Each row has a name. Each question is about the rows just above it.

J_295: -.30	-.16	-.22	-.41	-.30	-.04	.14	.07	.20	.44	.40	-.02	.04	.06	-.16	-.21	-.11
J_225: .56	.20	-.07	-.49	-.48	-.58	-.69	-.06	.26	-.04	-.28	-.19	.25	-.01	-.40	-.37	.33
J_111: -.59	-.42	-.11	-.25	-.55	-.24	.25	.47	.35	.55	.56	.45	.28	-.05	-.03	-.54	-.85
J_902: .37	.39	.36	.15	.15	.07	.03	-.09	.02	.01	-.29	-.18	-.10	-.26	-.33	-.39	.16
Among the named rows, does one hold -.09	.02 next to each other, in this order? | yes
Does one of the named rows hold -.39	-.37	.33 side by side, in this order? | no
Is -.16	-.22	-.41	-.30 printed in one of the named rows, side by side and in this order? | yes
Does one of the named rows hold -.11	-.42	-.59 side by side, in this order? | no
Does one of the named rows hold -.05	-.03 side by side, in this order? | yes
Is .03	.01	-.29 printed in one of the named rows, side by side and in this order? | no

J_902: .07	-.19	-.51	-.04	-.23	.15	-.46	-.22	-.12	-.28	.02	.28	-.06	.55
J_225: .33	-.39	.52	.23	.01	-.23	.29	-.07	-.05	.05	.49	-.07	.00	-.12
J_641: .06	.07	.10	-.23	.10	-.13	-.08	.04	-.03	-.36	.74	-.04	-.05	.09
Among the named rows, does one hold -.22	-.12	-.28	.02	.28 next to each other, in this order? | yes
Among the named rows, does one hold .33	-.39	.52	.23 next to each other, in this order? | yes
Does one of the named rows hold -.12	-.27 side by side, in this order? | no
Among the named rows, does one hold -.08	.04	-.03	-.36 next to each other, in this order? | yes

J_295: .64	.17	-.49	.18	-.37	.06
J_250: -.10	-.01	.03	-.50	.07	-.03
J_498: .31	-.21	-.54	.07	.02	-.46
J_73: .28	.25	.57	.05	.02	.69
J_225: -.20	.14	-.55	-.13	.03	-.32
J_902: -.11	-.28	-.05	.07	-.05	.31
J_52: .15	-.33	-.17	-.20	.02	-.33
J_46: .15	-.33	-.17	-.20	.60	.28
J_641: .71	-.07	.39	-.09	.31	-.10
J_94: .64	.17	-.49	.18	-.37	.23
J_111: -.20	.14	-.55	-.13	.03	.02
Does one of the named rows hold .15	-.33 side by side, in this order? | yes
Is .31	-.05	.07	-.05	-.28 printed in one of the named rows, side by side and in this order? | no
Does one of the named rows hold .31	-.05	.07	-.05 side by side, in this order? | no
Is .64	.17	-.49 printed in one of the named rows, side by side and in this order? | yes
Does one of the named rows hold -.55	-.13 side by side, in this order? | yes
Among the named rows, does one hold .14	-.20 next to each other, in this order? | no
Is -.20	.02	-.32 printed in one of the named rows, side by side and in this order? | no

J_498: -.13	.53	-.06	-.05	-.03	-.64	-.18	-.06	-.06	.40	-.26	.20	-.12	-.41	.46	.21	-.65	.33	-.30	.02	-.43	.26	-.23
J_111: -.16	.46	-.02	.15	-.32	-.62	-.13	.29	-.18	.44	-.10	.10	.03	-.83	.50	.46	-.55	.49	-.22	-.05	-.56	.22	-.30
J_225: -.32	.49	.07	.04	-.13	-.49	-.21	.14	-.11	.38	-.16	.21	.00	-.45	.50	.23	-.57	.50	-.23	-.10	-.48	.24	-.20
J_73: -.39	.39	.21	.05	-.28	-.33	-.27	.36	-.09	.41	.01	.17	-.04	-.54	.48	.37	-.59	.54	-.06	-.16	-.29	.18	-.21
J_250: -.21	.48	-.09	.06	-.23	-.64	-.19	.20	-.12	.42	-.18	.17	.01	-.72	.44	.38	-.46	.45	-.27	.00	-.45	.29	-.26
J_46: -.35	.43	.01	.01	-.20	-.44	-.31	-.01	-.07	.27	-.14	.17	-.11	-.42	.38	.31	-.59	.40	-.19	.04	-.31	.17	-.18
J_641: -.22	.39	.04	.24	-.20	-.40	-.29	.25	-.24	.47	-.04	.06	.06	-.59	.49	.53	-.57	.53	-.17	-.31	-.50	.23	-.18
J_94: -.55	.45	.11	.17	-.34	-.39	-.17	.34	-.28	.35	.03	.17	.00	-.80	.56	.32	-.32	.58	-.16	.01	-.44	.29	-.42
J_295: -.19	.54	-.07	.00	-.16	-.40	-.30	.07	-.27	.35	-.36	.33	.19	-.51	.44	.36	-.42	.39	-.19	-.08	-.28	.25	-.20
J_52: -.41	.59	.14	-.04	-.12	-.27	-.36	.06	-.13	.33	-.26	.37	.26	-.41	.35	.16	-.42	.33	-.03	-.06	-.15	.22	-.25
Is -.57	.53	-.17	-.31 printed in one of the named rows, side by side and in this order? | yes
Does one of the named rows hold -.05	-.03	-.65 side by side, in this order? | no
Among the named rows, does one hold .33	-.26	.37	.25 next to each other, in this order? | no

